In the rows, zero is written as 128.
Each path is a new rotation, seen through one point. The rows after it are directions, each followed by how far the rotation turns it, in deg/step (0 if it stays put).
Each turn is a multiple of 5 degrees from 10 to 175, or 0.
Each row of a path follows its step; steps can be skipped.
Rotation 1:
step 2: [121 127 123 122 127 123 103 126 117 141 135 129 134 133 126 129 116 128
 126 132 120 140 145 133 131 131 143 126 125 126 128 153 134 136 129 132
 126 127 120 121 136 120 123 136]
step 7: [130 122 124 132 130 136 123 100 129 132 143 118 131 133 124 139 122 133
 136 120 115 140 118 130 140 117 134 139 128 137 125 134 123 124 128 124
 111 128 117 123 121 124 126 131]
step 8: [126 135 120 114 129 120 110 132 132 134 133 124 123 125 137 124 119 120
 138 130 127 131 140 129 129 139 128 126 118 117 141 137 130 134 136 116
 111 123 129 118 151 130 120 124]
step 16: [131 139 136 119 144 136 133 140 132 148 124 124 119 135 134 121 132 134
 133 120 127 134 125 125 128 117 130 128 136 138 127 113 125 117 141 131
 122 120 128 135 115 133 133 110]
step 18: [129 127 139 125 127 124 129 128 124 127 138 118 129 135 127 136 127 123
 135 119 130 134 118 145 142 126 146 135 146 119 137 138 126 135 114 136
 124 137 106 130 125 125 131 127]
step 19: [136 126 125 129 137 128 120 116 133 136 139 122 141 120 127 121 114 123
 138 118 126 129 144 135 126 135 131 129 119 140 131 146 113 142 142 134
 130 122 132 133 139 129 128 117]
step 25: [136 127 121 123 143 125 124 124 135 138 135 120 129 140 134 122 117 123
 128 132 142 139 145 126 144 139 132 130 129 138 135 137 128 134 137 129
 136 144 135 125 143 122 124 119]
step 27: [121 141 123 109 127 131 129 145 123 141 119 134 129 127 125 129 139 121
 123 118 121 133 118 118 132 129 132 123 144 143 120 121 125 127 131 132
 121 129 122 139 137 133 108 124]
step 35: [135 128 130 134 114 123 133 137 142 124 138 123 116 123 122 129 120 114
 138 118 132 128 129 140 129 124 132 127 130 126 141 147 109 124 122 132
 126 118 119 119 115 134 126 117]
Speeds:
[127 127 128 127 130 126 132 125 129 124 129 125 122 127 135 129 125 130
 128 133 128 128 128 124 130 129 127 122 130 125 133 128 130 125 130 129
 128 130 126 131 129 130 128 127]	85
[125 124 127 134 125 127 126 127 129 127 128 123 132 128 130 126 127 133
 125 131 125 128 132 125 125 128 128 127 129 129 123 129 127 132 129 130
 128 127 129 130 131 131 126 130]	170
[128 130 129 129 126 129 125 127 133 127 133 130 131 126 130 129 124 128
 128 128 132 130 123 130 128 128 129 129 129 127 125 133 133 129 129 126
 127 126 123 131 124 129 128 129]	65
[131 130 128 132 128 129 131 126 134 130 128 128 130 129 126 131 126 132
 131 125 130 131 132 126 128 127 130 128 125 129 128 127 123 124 131 127
 132 130 129 129 126 130 130 127]	115
[128 128 126 129 127 125 129 132 126 128 130 128 127 135 129 127 126 130
 125 127 124 130 127 130 129 131 134 128 127 128 124 127 130 121 128 128
 131 129 124 130 130 124 127 129]	160
[129 124 128 132 131 126 129 125 128 124 131 127 129 131 127 127 131 121
 125 128 129 129 128 130 129 130 130 132 128 129 131 127 125 129 133 129
 126 130 125 129 129 129 133 131]	60
[131 127 127 131 127 129 130 131 130 128 128 130 128 124 125 128 126 129
 122 126 129 130 129 129 128 132 125 125 132 133 133 126 129 130 129 131
 130 133 126 128 127 125 123 128]	10
[124 125 132 129 128 125 122 126 128 129 128 128 127 127 128 135 126 130
 127 128 125 126 127 131 129 128 126 131 128 127 132 129 123 127 128 127
 132 129 125 126 128 129 125 126]	65
Rotation 2:
step 1: [116 124 130 123 125 130 129 103 119 136 134 119 129 131 129 120 132 128
 130 119 129 129 134 137 129 117 145 122 137 113 135 135 143 134 131 122
 132 121 128 147 132 136 124 125]
step 3: [127 130 141 139 130 135 132 128 118 140 125 127 142 125 110 141 141 134
 135 141 132 134 129 116 135 131 133 128 131 131 117 127 118 121 143 132
 126 113 125 133 120 133 125 115]
step 5: [148 130 121 130 122 115 132 125 119 130 123 125 130 128 131 119 131 132
 136 120 133 107 125 126 132 138 132 129 120 136 124 148 120 132 143 136
 136 136 137 136 134 120 135 126]
step 13: [123 135 117 126 125 116 136 130 126 118 117 114 140 139 130 123 122 119
 136 134 115 139 122 130 142 125 137 120 135 134 127 129 137 108 135 129
 133 131 137 125 120 133 137 120]
step 16: [146 139 120 123 115 127 129 121 114 128 129 128 138 134 132 126 111 118
 137 134 136 122 126 126 129 128 137 121 123 128 128 127 124 125 119 136
 128 144 136 131 116 126 148 115]
step 18: [116 121 116 125 135 117 129 120 116 124 137 124 135 116 131 128 130 140
 130 122 122 135 136 115 118 128 134 115 121 125 131 140 137 124 115 119
 137 129 135 116 115 136 117 124]
step 23: [113 134 137 130 128 141 125 117 128 124 132 124 122 122 115 130 124 139
 132 125 115 130 130 124 133 126 132 131 131 127 115 111 123 122 133 125
 138 115 135 135 104 126 115 127]
step 25: [130 119 123 135 121 127 138 137 129 146 124 125 128 127 130 141 127 123
 142 128 129 116 124 138 135 122 122 137 113 118 126 134 115 120 146 122
 135 140 134 134 116 119 134 128]
step 26: [115 143 113 131 134 140 130 121 118 131 126 131 121 128 122 123 127 144
 131 123 119 118 132 140 129 116 132 132 113 116 111 125 135 137 127 130
 138 123 121 134 123 123 137 124]
Speeds:
[129 129 124 132 128 125 128 128 129 129 129 128 122 130 128 129 131 128
 128 127 131 128 124 130 125 128 125 128 127 128 127 131 123 128 126 127
 129 130 124 135 129 127 132 126]	70
[125 127 126 124 130 127 126 127 129 129 129 126 130 129 126 124 129 131
 133 128 133 124 131 130 127 126 128 131 128 128 128 126 122 125 126 123
 128 127 128 124 131 130 129 127]	100
[125 129 129 125 129 125 130 123 129 128 129 132 129 128 128 130 127 127
 123 128 125 127 127 125 129 130 132 129 131 130 124 130 124 128 129 128
 132 131 125 123 130 127 133 125]	135
[126 124 132 125 125 129 128 131 129 122 130 127 131 130 128 126 129 122
 132 126 131 129 129 130 130 127 126 124 126 130 126 131 128 130 129 127
 130 132 128 129 127 124 132 130]	125
[129 127 126 127 129 130 129 128 130 125 129 134 128 126 130 131 127 131
 127 130 129 128 130 128 120 125 131 126 125 132 135 130 129 131 125 127
 127 127 129 127 128 125 130 130]	35
[128 127 126 129 129 131 127 135 132 130 128 131 128 129 129 128 131 134
 129 126 128 133 128 122 133 127 128 127 131 130 129 130 127 123 128 126
 130 129 130 128 127 127 128 127]	70
[130 129 125 124 131 125 125 129 127 131 131 130 128 131 128 127 128 123
 129 130 126 128 129 125 127 129 124 122 134 125 131 127 130 129 126 127
 127 127 128 127 126 131 132 126]	20
Rotation 3:
step 1: [118 131 137 129 117 116 142 122 128 134 140 131 129 118 121 119 134 117
 133 138 128 137 137 129 138 126 156 121 124 122 139 139 126 127 127 127
 133 127 112 131 123 128 129 125]
step 4: [125 131 141 143 132 125 128 131 129 112 130 117 136 122 128 130 135 134
 139 138 121 124 133 132 133 125 135 116 131 127 139 137 117 121 122 148
 124 142 130 122 118 118 130 141]
step 6: [122 137 135 127 127 129 130 132 138 140 138 131 126 131 125 117 139 128
 138 138 123 130 110 133 134 130 146 120 116 121 142 135 125 113 135 142
 130 127 128 134 122 119 130 120]
step 25: [132 129 136 145 126 115 136 129 128 137 115 120 133 132 116 125 145 136
 129 139 126 137 125 140 130 148 133 115 121 134 124 137 126 131 138 137
 130 129 122 132 134 130 139 132]
step 26: [128 118 133 142 124 124 142 119 139 138 121 132 131 139 108 130 143 136
 129 132 125 140 134 132 125 119 133 114 136 123 135 144 127 133 124 125
 122 125 119 121 123 129 134 139]
step 27: [122 121 136 134 128 122 140 132 135 133 134 128 131 142 117 116 143 127
 128 129 119 137 143 122 131 132 145 121 129 141 137 128 127 132 132 132
 126 146 124 115 116 126 121 130]
step 28: [114 128 123 141 134 118 144 118 140 132 134 134 130 128 130 128 139 141
 130 126 130 133 134 125 138 136 147 136 137 140 133 139 123 131 122 133
 137 137 119 140 122 124 120 133]
step 34: [117 125 132 147 121 117 119 125 136 134 129 134 130 133 124 130 135 138
 135 144 124 131 132 147 129 122 135 115 135 120 135 146 123 122 116 135
 135 125 133 128 124 132 128 134]
step 36: [129 125 133 143 126 133 137 133 142 138 137 136 129 126 122 118 131 133
 128 121 119 136 125 126 144 127 148 122 130 123 137 140 113 131 119 130
 122 134 118 147 121 131 127 125]
Speeds:
[133 124 127 127 127 130 125 129 129 127 126 124 132 130 127 130 127 128
 126 127 123 127 130 128 129 123 126 124 128 130 127 131 128 130 128 127
 123 130 128 130 126 126 131 134]	80
[128 127 127 125 132 130 129 126 125 128 126 131 130 125 125 129 129 129
 131 128 126 129 122 130 123 123 129 129 132 128 130 126 128 128 129 131
 130 128 125 131 126 126 125 131]	175
[131 127 127 127 124 128 125 127 128 132 131 130 126 130 127 129 129 129
 125 131 132 126 129 128 126 123 128 127 131 126 131 131 123 129 129 128
 129 126 128 127 128 122 127 121]	140
[133 126 127 127 127 132 132 128 128 128 130 131 131 121 133 129 129 131
 127 128 129 129 130 129 133 130 129 127 127 129 128 130 127 129 130 135
 130 126 127 127 131 129 131 129]	135
[132 128 131 127 124 128 131 128 126 130 126 125 126 124 122 127 127 126
 128 126 130 132 125 126 127 129 130 125 124 125 125 128 131 128 130 125
 127 124 123 129 128 126 131 126]	60
[129 129 125 125 132 128 125 125 130 130 126 129 125 126 127 125 129 125
 127 133 129 127 127 134 129 129 129 126 128 130 125 134 135 127 128 127
 128 129 131 130 132 126 126 128]	80
[129 132 129 128 128 126 123 129 134 128 125 128 131 128 131 129 132 128
 130 127 130 128 125 129 124 128 127 126 125 126 126 127 129 130 129 134
 125 123 131 126 124 128 130 127]	40
